[[125 117]
 [152 103]
 [151 132]]
->
[[125 117]
 [152 103]]

[[128 131 142]
 [128 132 150]
 [132 147 150]]
->
[[128 131]
 [128 132]]

[[116 110 138 149]
 [109 106 140 157]
 [121 111 134 142]]
->
[[116 110]
 [109 106]]

[[137 119 152]
 [106 115 138]
 [124 111 135]]
->
[[137 119]
 [106 115]]

[[129 114 121]
 [136 102 137]
 [150 107 110]
 [121 135 119]
 [106 133 140]]
->
[[129 114]
 [136 102]]

[[135 140 103]
 [131 130 124]
 [140 119 107]
 [110 139 144]
 [122 125 128]]
->
[[135 140]
 [131 130]]

[[152 126]
 [145 125]
 [114 103]
 [151 125]]
->
[[152 126]
 [145 125]]

[[132 136 127 131 126]
 [129 137 128 132 127]
 [156 148 124 128 122]]
->
[[132 136]
 [129 137]]

[[127 130 128]
 [124 123 134]
 [122 130 131]
 [111 156 103]]
->
[[127 130]
 [124 123]]
---
[[157 113]
 [154 108]
 [155 112]
 [149 107]
 [155 114]
 [148 104]
 [142  99]
 [141  98]]
->
[[155 114]
 [157 113]
 [155 112]
 [154 108]
 [149 107]
 [148 104]
 [142  99]
 [141  98]]

[[130 142 120 148 148 117]
 [139 128 136 134 135 136]
 [119 114 125 146 121 143]
 [138 150 122 119 127 115]
 [146 137 119 110 135 143]
 [115 129 109 133 120 111]]
->
[[138 150 122 119 127 115]
 [130 142 120 148 148 117]
 [146 137 119 110 135 143]
 [115 129 109 133 120 111]
 [139 128 136 134 135 136]
 [119 114 125 146 121 143]]

[[121 133]
 [120 136]
 [108 147]
 [115 143]
 [138 123]
 [112 148]
 [101 158]]
->
[[101 158]
 [112 148]
 [108 147]
 [115 143]
 [120 136]
 [121 133]
 [138 123]]

[[118 123 141 151 119 125 115 115]
 [140 134 123 114 138 136 135 137]
 [127 121 138 142 123 128 121 119]]
->
[[140 134 123 114 138 136 135 137]
 [118 123 141 151 119 125 115 115]
 [127 121 138 142 123 128 121 119]]

[[129 129 129 126 128 129 126 127 127 130 129]
 [142 139 151 123 139 127 137 120 126 115 127]
 [128 126 129 126 129 128 126 127 129 129 128]]
->
[[142 139 151 123 139 127 137 120 126 115 127]
 [129 129 129 126 128 129 126 127 127 130 129]
 [128 126 129 126 129 128 126 127 129 129 128]]

[[131 135 134 122 129 122 125 124 130 137 135 122 130 130 131 120]
 [133 111 130 151 137 141 104 147 135 123 129 130 134 126 147 129]
 [131 120 140 138 130 139 110 133 146 124 135 112 125 126 130 121]]
->
[[131 135 134 122 129 122 125 124 130 137 135 122 130 130 131 120]
 [131 120 140 138 130 139 110 133 146 124 135 112 125 126 130 121]
 [133 111 130 151 137 141 104 147 135 123 129 130 134 126 147 129]]
---
[[132 118 126 119 132 137 130 139 130]
 [133 126 119 133 132 137 121 120 133]
 [132 117 126 117 131 137 132 143 131]
 [128 141 122 138 128 130 131 116 121]
 [130 139 122 123 127 135 149 138 119]
 [131 118 125 131 132 132 114 120 138]
 [126 127 133 119 126 126 137 142 124]]
->
[[132 118 126 119 132 137 130 139 130]
 [132 117 126 117 131 137 132 143 131]
 [130 139 122 123 127 135 149 138 119]
 [126 127 133 119 126 126 137 142 124]]

[[118 115]
 [121 122]
 [156 152]
 [103 116]
 [105 105]]
->
[[118 115]
 [156 152]
 [105 105]]

[[140 138 120]
 [134 134 126]
 [129 127 115]
 [135 127 126]
 [122 123 128]
 [112 120 127]
 [130 131 154]
 [126 128 138]
 [133 129 119]]
->
[[140 138 120]
 [129 127 115]
 [122 123 128]
 [130 131 154]
 [133 129 119]]

[[111 142]
 [102 124]
 [143 131]
 [132 125]
 [104 111]
 [144 110]
 [134 127]
 [108 103]
 [124 122]
 [141 125]
 [130 137]
 [135 125]]
->
[[111 142]
 [143 131]
 [104 111]
 [134 127]
 [124 122]
 [130 137]]

[[111 106 124 138 147 125 131]
 [136 138 103 128 129 116 141]]
->
[[111 106 124 138 147 125 131]]

[[130 129 125 131 120 132 120 129]
 [132 125 117 129 123 129 134 125]
 [134 121 122 125 134 130 140 121]
 [125 126 123 125 132 131 134 126]
 [132 127 117 128 124 126 136 127]
 [126 130 122 128 128 131 141 130]
 [128 124 127 130 129 122 128 124]
 [129 128 122 133 129 112 130 128]
 [113 119 120 124 116 129 123 119]
 [115 126 129 132 128 131 122 126]
 [106 134 112 131 118 132 122 134]
 [113 130 128 124 115 123 117 130]]
->
[[130 129 125 131 120 132 120 129]
 [134 121 122 125 134 130 140 121]
 [132 127 117 128 124 126 136 127]
 [128 124 127 130 129 122 128 124]
 [113 119 120 124 116 129 123 119]
 [106 134 112 131 118 132 122 134]]

[[138 152 147 136 129 116 126 132 124]
 [139 128 126 141 144 132 114 115 143]
 [119 128 130 116 112 124 144 141 115]
 [120 128 130 115 111 124 144 140 114]
 [120 127 131 117 115 125 140 139 114]
 [120 128 129 118 114 125 142 139 115]
 [115 101 106 121 128 142 131 123 130]]
->
[[138 152 147 136 129 116 126 132 124]
 [119 128 130 116 112 124 144 141 115]
 [120 127 131 117 115 125 140 139 114]
 [115 101 106 121 128 142 131 123 130]]

[[142 121 136 147 143 133 127 118 127 132 125]
 [130 136 141 130 127 145 150 132 107 111 147]
 [128 135 137 128 126 141 144 132 113 115 142]
 [112 137 120 107 110 124 131 140 127 122 133]
 [125 122 116 123 127 113 110 126 146 142 112]]
->
[[142 121 136 147 143 133 127 118 127 132 125]
 [128 135 137 128 126 141 144 132 113 115 142]
 [125 122 116 123 127 113 110 126 146 142 112]]
---
[[144 113 145 113]
 [124 141 107 130]
 [150 125 130 109]
 [129 109 144 128]
 [149 111 147 107]
 [145 137 117 113]]
->
[[144 145]
 [124 107]
 [150 130]
 [129 144]
 [149 147]
 [145 117]]

[[141 140 118 129 132 116 100]
 [141 138 122 130 151 127 150]
 [107 103 133 139 102 127 111]]
->
[[141 118 132 100]
 [141 122 151 150]
 [107 133 102 111]]

[[154  99]
 [114 141]
 [109 146]
 [152 102]
 [122 132]]
->
[[154]
 [114]
 [109]
 [152]
 [122]]

[[130 148 148 128 112 112 137]
 [128 110 117 127 141 145 121]
 [128 110 117 125 143 144 122]
 [130 111 115 125 143 144 120]
 [130 112 117 126 143 144 123]
 [105 124 130 152 136 128 143]]
->
[[130 148 112 137]
 [128 117 141 121]
 [128 117 143 122]
 [130 115 143 120]
 [130 117 143 123]
 [105 130 136 143]]

[[137 134 137 138 131 143 143 107 113 123 119]
 [143 110 132 141 115 126 142 110 107 137 124]
 [130 107 128 134 108 115 124 144 126 136 142]
 [123 125 116 126 116 129 144 106 125 112 129]
 [119 104 109 120 110 110 143 115 127 117 140]
 [146 141 146 143 141 140 132 124 116 135 118]
 [137 102 123 138 111 126 143 110 109 128 133]
 [143 149 145 139 147 147 120 129 120 138 115]]
->
[[137 137 131 143 113 119]
 [143 132 115 142 107 124]
 [130 128 108 124 126 142]
 [123 116 116 144 125 129]
 [119 109 110 143 127 140]
 [146 146 141 132 116 118]
 [137 123 111 143 109 133]
 [143 145 147 120 120 115]]

[[126 136 106 134 103 151 135 155 136 106 148 132 110]
 [131 118 115 122 109 154 132 148 128 116 146 149 100]
 [148 133 135 117 143 117 146 121 105 117 118 113 145]
 [144 108 128 106 127 148 136 140 115 106 131 148 114]]
->
[[126 106 103 135 136 148 110]
 [131 115 109 132 128 146 100]
 [148 135 143 146 105 118 145]
 [144 128 127 136 115 131 114]]

[[133 135 126 139 128 126 119 124 129 157 129 116 129 129]
 [137 124 127 133 134 126 129 115 114 157 136 132 132 136]
 [119 121 129 116 127 132 119 146 146 157 116 128 124 117]
 [119 121 130 116 128 132 126 146 145 157 116 132 130 117]]
->
[[133 126 128 119 129 129 129]
 [137 127 134 129 114 136 132]
 [119 129 127 119 146 116 124]
 [119 130 128 126 145 116 130]]

[[117 142 121 146 119 126 120 132]
 [123 148 123 143 125 124 128 131]
 [137 132 147 126 153 112 132 113]]
->
[[117 121 119 120]
 [123 123 125 128]
 [137 147 153 132]]

[[141 112 104 139 135]
 [126 138 130 155 147]
 [133 114 120 102 110]
 [126 139 131 157 148]
 [124 140 135 151 144]
 [143 109 101 139 136]]
->
[[141 104 135]
 [126 130 147]
 [133 120 110]
 [126 131 148]
 [124 135 144]
 [143 101 136]]
